Each row is where one point has got to under a steady rotation. How many steps took it there?
The counts run from 0 to 528.
[157 123 159 109 120 110 153 122 104 112  99  89 135 118 133 119 144 160
 115 141 150 139 124 160  76 128 104 125 154 126 124 137 112 105  64 156
 177 104 124 113 188 111 171 159 122 160 116  91 136 160 115  79 162 168
 114 159 146 143] => 231
[134 129 117 144 140  71 156 114 138 136 141 161 120 109 128 163 152 164
 118 109 163 145 117 121  62 124 119 148 192 115 132 111 118 152 122 134
 160  94 122 125 133  88 122 142 114 178  68 157 127 135 138 119  85 153
 131 102 155 152] => 198
[167 130 175  93 126 102  91 132 127 129 129 118 116 153 124 105 134 100
 148 142 132 157 122 140 131 112 115 129 144 103 128 146 125 122  76 135
 132  61 148 132 159 110 150 148 111 151 151 101 131 136 137 102  96 205
  89 197 130 160] => 457
[186 118 173 128 144 139 166 134 141  94 110 121 160  97  65 143 137 144
 148  92 113 154 103 144 144  99 114 143 118 132 110 129 116 120 123 189
 160 129  98 112 129 125 127 160  94 118 145  84 120 181 127 102 139 135
  85 143 113 165] => 515
[118  82 137 139  98 125 180 138 136 131 152 128 164 134  90 164 119 136
  99 117 108 138  98 171 151  66  94 162  96 146 108 118 127 121 146 154
 150 168 120 127 118  98 101 145 102 157 127 139 122 126 110 126 141  79
  73 102 113 122] => 341
[ 67 107 151 149 123 191 121 109 166 110 155 109 133 147  93 143 134 131
 135 138 103 148 127 155 185  47 108  78 103 139 107 154 143 122 125 131
 121 140 128 118 110 159 125 150 136 119 166 128 121 115 132 111 124  91
 121 158 127  97] => 326
[158 104 159 127 138 130 156 136 126 117 150 130 138 115  80 172 141 130
 149  75  97 149 100 124 142  81 116 163 132 139 112 128 107 132 127 231
 141 154 113 102 108 119 130 161 124 130 163  93 118 145 120 149 118 136
  84 125 128 145] => 513
[ 66 123 117 141 139 118 152 106 175 140 171 166 112 147 100 161 144 157
 126 149 148 185 127 136 102 118 103 112 165 119 117 109 140 119 124  95
 131 125  94 150 134 129  91 113 144 174  92 170 123 131 177 113 106 109
 143 126 143  81] => 379
[170 103 134 130 135  77 124 136 118 108 141 117 130  95 113 132 154 123
 132 101 146 143 125 132 108 115 132 168 160 100 123  89 129 142 115 165
 163 127 151 125 144 102 131 178  86 159 118  93 138 166  98  88 100 186
  73 141 118 179] => 17
[120 153 141 146 165  86 140 110 169 128 147 171 108 124 132 164 136 150
 157 108 157 155 129 120  66 130 138 135 196 130 106 114 132 149 109 135
 134  76 102 142 129  94 108 141 137 161 111 157 123 141 188 125  56 147
 130 148 154 144] => 196
[127 142 172 114 144  88 151  94 166 135 158 169 108 147 138 154 135 146
 154 120 146 164 128 151  95 112 142 153 157 155 119 131 125 100  96 107
 133  67 104 165 127  80 116 114 140 189 116 129 132 160 180 130  75 120
 116 160 134 153] => 185
[123 101 111 144 107 135 148 154  92 112 128  84 153 120  94 141 136 139
 104 143 112 135 122 151 120  94  93 119 143  92 105 126 127 148 109 207
 147 194 137 105 146 151 144 190 124 118 162 108 129 114  80 104 159 156
  89 134 138 107] => 57
[123  90 148 143  86 124 177 143 135 120 152 123 167 127  94 155 108 113
 102 115 103 144 103 180 167  59 110 150  86 129 111 112 145 154 134 150
 141 168 121 138 119 101  98 156 102 138 133 132 113 136  91 114 139  71
  60 127 102 117] => 342
[127 104 150 122  82  71 189 128 117 122 112  96 140 144 164 139 113 150
  90 159 148 135 128 179  92 130 100 151 154 136 115 116 118 159  81 129
 159 132 116 112 149  73 131 148 124 189 110 160 115 123 104  91 140 106
 117 117 159 122] => 403
[ 62 126 177 162 106 110 134  94 157 116 148 141 129 184 141 138 115 173
 132 106 151 155 154 146 154  78 111 123 127 149 117 135 106 112  91  93
 136 109 102 139 142 112 106 114 133 150 136 145 112 136 137 111 121  77
 134 165 151  72] => 163
[110  93 139 126  87  96 163 139 121 145 144 108 102 144 127 154 134 137
  94 161 130 176 119 164 109 126 107 139 159  84 149  76 136 179  95 137
 140 147 124 139 177  93 128 140 131 186  87 160  99 142  86  86 129 119
 113 141 129 103] => 393
[128 102 132 111 156 154 106 138 168 112 163  94 137 139 101 154 114  94
 155 141  73 161  99 149 136  93 122 122 138 133  90 156 120 128 130 168
 103 141 149  85  84 127 120 163 147 134 192 129 132 104 155 136  77 166
 108 128 141 164] => 297
[102 120 155 171  79 128 169 127 152 128 113 140 148 135 111 149 128 150
 110 127 125 144 114 141 167  94 101 106 143 102 135 119 126 213 139 148
 136  94 101 108 135 108 109 162 111 126 107 172  80 133 103  96 118  68
 152 134 132 114] => 149
[121 121 113 129 182 125 102 102 151  91 168 109 108 111 113 157 173 164
 149 132 149 151 164 125  88 138 113 111 205 129  96 133 121  96 118 133
 144 131 142 100 102 137 139 159 133 141 138 108 163 137 173 119  89 196
 135 125 154 146] => 32
[117 106 156 150  97 161 169 145 147 126 129 128 158 124  67 155 138 147
 128 131 106 172 109 155 175  74  92 118 106 104 126 102 131 148 131 157
 141 162  96 118 144 148 114 161 107 103 135 128  89 163 111  93 158  82
 108 145  98 101] => 332
[110 119 178 115 120 149 136 119 187 116 146 105 121 175 129 146 101 118
 154 160  83 190 133 166 163 121 118 116 144 146 101 131 126 157  99 116
 109 109 101  94  98 101 103 130 142 149 157 178  91 111 177 121  82  88
 150 138 138 127] => 133
[150 136 155 133 166 155 145 103 169  96 156 134 147 120  85 159 128 137
 159  87 105 138 107 156 134  83 130 134 111 175  79 168 126  87 125 160
 146 125 116 121  86 123 124 142 121 124 170 102 145 141 181 143  89 127
  92 137 145 151] => 521
[171 126 158 153 150 134 131 104 163  64 130 110 173 105  88 125 126 150
 144  83 137 160 149 145 170  95 115 138 120 122  99 127 133 137 134 132
 168 138  99  92  97 139 101 153  61 102 136 115 148 164 141  99  99 146
 104 134 133 151] => 527
[109 138 100 141 133 108 170 138 125 139 106 121 139 107 115 128 138 164
 113 128 147 128  94 150  35 115 106  89 167 116 113 127 133 111  75 160
 160 110 129 139 202 124 144 172 132 166 108 124 119 115 123  88 142 155
 139 153 161 123] => 219
[126 136 125  95 175 163  85 118 141 124 151 134 138 147  77 134 157 111
 149 130 127 154 108 115 123  78  98 111 139 119 112 156 122  56  98 133
 123 126 130 125 145 166 131 132 137 126 161  92 158 142 174 131 119 203
  84 163 133 111] => 276
[103 125 101 143 156 119  86 109 115 131 161 151 149 142 108 147 157 132
 123 104 144 104 108 105 110  56  87 125 155 123  93 169 112 101 128 170
 134 150 148 106 110 147 119 144 141 114 167 110 164 100 135 155 113 190
  94 134 169  97] => 267
[ 89 111 147 116  95 114 160 108 137 156 175 123  71 156 151 162 134 126
 118 173 123 156 119 183  91 114 125 128 146 135 121 137 134 138  97 146
 115 107 136 151 137  82 155 129 183 205 123 148 111 111 138 124 108  98
 107 149 149 122] => 399
[119 112 101 141 175 122 107 103 141 110 172 120 108 104 109 169 182 161
 140 131 135 136 142 123  78 121 107 116 196 128 101 139 120 111 133 154
 143 135 155  99  99 127 144 158 143 152 128 117 164 124 158 134  88 204
 128 102 157 156] => 33
[ 44 100 119 145 101 108 122 102 159 128 181 105  88 170 136 137 117 135
 112 154 135 159 144 176 124 102 123 110 145 118 120 127 156 141  97  91
 116 135 149 153 147  97 121 119 144 190 126 167 129 101 114  99 107 112
 117 158 156  79] => 387
[173 131 127 144 117 108 133 110  99 120 123 127 174  99 141 144 146 139
 102 113 152  83 110 131  90  93  95 134 151 129 101 172 110 150 119 191
 175 107 140  96 116  95 155 176 122 118 141 116 142 114 101 122 126 167
  94 116 153 169] => 250
[157 116 124 130 160  68 151 140 122 120 138 134 157 105 106 161 140 150
 143  91 143 147 127 134  61 110 128 174 177 138  98  92 106 109  96 162
 157 146 128 128 141  98 105 165 105 159 132 105 146 171 140 118 102 179
  93 125 131 164] => 15
[ 67 110 182 165 102 145 118  75 156 129 160 147  86 171 139 153 162 167
 122 124 141 154 148 129 174  87  89 111 142 129 145 142 110 142 139 108
 128  96 119 103 114 117 132 107 137 153 100 161 110 132 119 111 111  88
 151 135 138  96] => 153
[119 110 168 133 100  90 187 128 127 142 124 154 142 145 109 153 138 173
 103 106 154 161 112 149 122  82  99 140 123 122 145 104 118 118 106 118
 164 106  91 146 171  95 115 120  96 173  78 142 114 181 104 100 154  88
 105 136 111 108] => 169
[ 84 131 107 138 138 121 141 123 124 158 152 139  86 120 124 152 154 145
 130 137 137 138  96 129  46 102 117  90 181 114 135 141 125 123  99 175
 127 101 160 140 183 112 164 158 174 176 110 111 121 106 125 112 113 161
 125 159 162 117] => 217
[142 115 129 107 165 153 125 153 168 119 140 107 153 129  87 157 114 107
 151 143  74 161  93 141 121 102 104 121 153 139  78 143 116 121 122 175
 107 153 126  85  86 133 109 166 139 120 185 136 121 114 177 135  87 157
 120 125 143 160] => 298
[115 125 154 128 154 165  89 109 143 103 116  91 117 135 100 112 171 182
 127 102 126 136 140 113 149  88  87  74 151 125 126 176  93  86 103 127
 144  94 144  70 144 148 164 141 113 132 146 105 144 115 125 102 129 174
 165 147 159 127] => 488
[100 120 162 148 129 196 105 108 178  81 136  98 146 147 104 139 138 140
 138 152 101 158 144 137 187  94 100  77 144 118 108 142 125 154 134 140
 119 138 120  76 102 158 121 160 119  94 158 142 120 131 141  94 104 122
 148 153 128 117] => 315
[159 131 167  84 150 102  93 127 141 126 126 126 120 157 116 103 139 109
 150 144 136 160 127 142 113 112 112 128 146 134 114 159 113  96  67 114
 125  57 137 129 153 113 140 140 125 154 162 113 139 137 165 116 100 207
 100 188 137 157] => 458
[100 165 175 148 103 117 131  86 137 116 133 144 119 154 187 140 133 142
 135 165 162 116 159 157  97 121 106 115 169 158  99 173 128 159  80 130
 139  68 105 135 117 106 142 149 169 140 150 146 122 125 174 123  99 113
 137 169 174 128] => 418
[ 77 143 158 155 119 152 179 111 174 160 135 189 135 139 103 172 144 163
 121 133 133 139  99 137 118  79  94  95 142 151 131 148 120 140 126 132
 127  83  96 145 141 120 127 128 156 151  98 153  95 132 163 127 131  64
 146 143 130 102] => 156
